In the rows, 128 means zero.
Y: rows in several groups, each row roughly a mix of its group's directions
Y (128 x 10)
[[ 77 127 145 151 128 118 156 141 114 102]
 [108 119 172 132 140 148 159 109 134 158]
 [119 144 134 123 122 112 166  88 101 100]
 [145 158 105 143 113 166 108 114 102 146]
 [135 126 116 151  80 114 110 135 106 162]
 [159  97  88 136 154 117 121 142 137 150]
 [ 86 127 162 119 131 170 130 120 120 110]
 [129 184 129 148  99 115 145 138 118 142]
 [128 129 176 143 100 157  99 140 128 118]
 [146 138  92 144 109  90 120 145 121 161]
 [158 124  95 111 136 132 100 130  84 141]
 [148 132 183 125 124 153 114 114 140 153]
 [102 127  85  95 105 117 107 148 139 120]
 [145 139 100  88 118 163 128 161 126 126]
 [ 85 116 136 108 112 131 112 155  89 131]
 [121 123  88 140 115 147 145 103  93 101]
 [186 116 136 144 141 142 141 128 103 146]
 [160 155 154 148  95 107 131 100 117 134]
 [136 129 100 132 135 109 146 171 154  94]
 [165 115 111 107 145 116 126 156 161 153]
 [163 118 121 135 102  98 121 136 155 166]
 [128 117 132 135  95 163  95 125  90 141]
 [124 146 147 151 158  91 153 138 153 107]
 [ 75 137 143 134 108 135 127 149 104 104]
 [105 162  89 122 137 110 139 149 119 159]
 [116 128 118 139  71 159 108 125 124 114]
 [155 105  87 158 140 151 136 150 118 121]
 [141 154 101 100  96 143 131 159 104 127]
 [113 127 112  90 150 142 142 110 163 158]
 [130 140 111 151  97 103 105 156 119  91]
 [104 123 128 127  96 115 108  76 134 146]
 [141 149 109 127 172 153 108 115 150 155]
 [158 119 103 113 161 145 165 135 153 130]
 [116 154 143 133 134 146 126  72 115 150]
 [ 82 117 152 140 141 106 139 121 153  98]
 [133 117 175 120 142 140  94 121 137 163]
 [128 108 109 139 113 159 158 113  84 139]
 [140 141 174 144 128 156 147  91 134 121]
 [137 150 115 144  84 147  89 138 123 143]
 [118 133 146  87 104 142 103 102 118  97]
 [160 122 101 161  97 132  96 141 114 128]
 [115 123 125 150 113 113 177 117 143 165]
 [145 138  72 140 129 110 132 124 114  96]
 [120  94 104 108 124 153 149  98 110 101]
 [151 145 165 146 102 106 122  91 140 120]
 [131 152 115 149  95 105 106 153 164 120]
 [115 141 118 112 156 126 131 172 170 126]
 [146 132 106 135 128 123 129 180 146 165]
 [ 74 132 137 126 121 129 102 157 152 138]
 [106 122 121 144 116 112 172 106 137 168]
 [142 139 179 121 138 132  93 137 145 151]
 [135 127 148 168 111  92 147 138 147 100]
 [131 121  97  93 161 122 142 114 157 104]
 [130 150 143 137  98 171  88 130 136 124]
 [134 114  91 152 137 155 138 131  84 145]
 [106  99 134 118 122 118 110  71 133 131]
 [124 164 104 140 103 148 107 157 106 148]
 [105 126 101 111 131 108 159 121 175 134]
 [139 127 109 121 154 151 183 122 133 109]
 [149 131 133 148 125 140 154 141  78 157]
 [ 87 145 135 107 107 100 147 135  99 145]
 [ 99 141 167 153 129 117 126 155  93 134]
 [113 108 114 140 109  88 155 113 165 124]
 [121  80 136 147 163 139 144 146 150 139]
 [125 138 143 118 125 170 146 146 129  79]
 [118  98  91 111 141 112  89 122 142 147]
 [121  86 111 119 155 164 123 141 116 154]
 [149 112 163 134 129 144 110  90 156 105]
 [106 130 129 109  95 147  96 168 108 128]
 [163 131 124 141 112 141 109 175 109 106]
 [122 133  83 117  90 157 137 116 104 124]
 [123 154 140 116 171 145 148 116 139  89]
 [ 85 117 134 114 130 149 138 173 131 106]
 [151 112 130 103 115 119 116 131 187 133]
 [129 175 121 144 125 147 109  84 118 126]
 [152 120  86 143 108 137 107 161 147 144]
 [ 77 119 135 133 144 120 119 158 122 162]
 [109 117  66 109 129 124 142 116 113 127]
 [164  94 122 145 123 129 116 145 161  98]
 [103  96 158 137 148 160 108 103 139 117]
 [107 153  84 108 135 154 124 113 127 157]
 [133 149 117 143 171 156 128  99 160 130]
 [137 131 114 179  89 109 150 130 125 120]
 [132 122 119 129 151 137 171 137  77 134]
 [155 124 124 114 139 118  91 125 179 118]
 [126 151 101 132 151 134 163 166 115 105]
 [ 76 138 152 129 123 135  90 139 132 114]
 [115 143 182 118 125 130 156 102 135 113]
 [131 124 138 152 120 148 173 133 110 169]
 [145 106 109 111 119 122 148 183 124 143]
 [140 112 128 158  97 139 124 114  80 148]
 [135 140 170 169 139 129 129 134  92 116]
 [142 131 153 102 147 125  96 135 176 123]
 [105 100 104 114 112  84 132 146 133 103]
 [132 119  97 125  85 150 123  86 121 131]
 [120  93 140 142  79 114 131 111 103 138]
 [140 141 121 119  81 103 108 149  97 143]
 [118 155  99 127 145 108 152 154 157 157]
 [140 100 153  98 148 115 117 144 100 162]
 [148  95 100 102 132  94 122 139 116  99]
 [ 85  96 134 162 135 122 156 128 113 136]
 [143 112 137 134  88 130 106 105  84 139]
 [140  94 118  97 143 113 157 109 160 142]
 [111 120 134 132 117 184 122 108  98 112]
 [139 100 105 144 165 119 131 167 130 151]
 [121 166 100 144 137 125 136 102 122  85]
 [142 108 105 119 145  87 152 129 138  91]
 [101 135 100  94 164 132 141 121 116 158]
 [159 150 132 105 142  89 103 108 146 140]
 [125 156 150 171 127 142 123 130 103  93]
 [111 174 135 131 180 132 128 134 131 120]
 [112 136 142 136 106 135 124  74  93 126]
 [112 137 128 132  85 104 138 154  87 124]
 [129 119  98 114 157  79 128 101 134 138]
 [151 138  93 107 122 119  87 138 153 149]
 [116 124 137 125 103  72 131 163 120 129]
 [122 118 149 148 156  97 142 132 102 168]
 [143 113 130 155  74 109 129 134 143 151]
 [144 161 105 110 155 150 152 107 150 110]
 [ 93 146 142 136  92 134 111 122  90 111]
 [164 140 162 138 100 151 136 100 111 119]
 [ 88 127 156 110 136 145  94 146 141 151]
 [151  85 111 159 104 122 131 131 138  99]
 [104 148 114 139 106  99 160 128 127 169]
 [140 122 171 135 110 174 113 112 143 122]
 [111 151 122  95 116 119  82 128 155 144]
 [ 72 124 155 121 137 152 126 150 119 137]
 [130 181  97 152 146 135 150 130 133 132]]
which group is each row in? (one row of each group first)
[139 126  90 156 101 109 138 165 126 145]
K
[143  89 122 111 121 134 118 177 132 152]
J
[ 88 112 174 146 121 124 117 108 137 145]
H
[107 138 110  86 158 123 128 132 168 124]
Z

[115 141 154 133 136 157 152 169  97 123]
H
[121 145 145 105  87  99  97 117 111 115]
J
[102  87  89 120 139 155 133 129 115 144]
H
[146 118 101 166  96 112 133 121 156 104]
H
[106 114  81 126 119 160 145 152 119 111]
H
[132 142 157 129 142 159 123  83 115  99]
K
[139 157 146 140 129 165 116 102  88 119]
K
[177 130 102 107 102 128 120 141 113 154]
J
[145 138  75 108 144  97 125 134 148 132]
Z
[140 165 118 140 147 140 136  75 136 119]
J
[142 103 110 105 130 172 161 146 115 119]
J
[118 158 118 100 125  94 147 163 145 110]
J
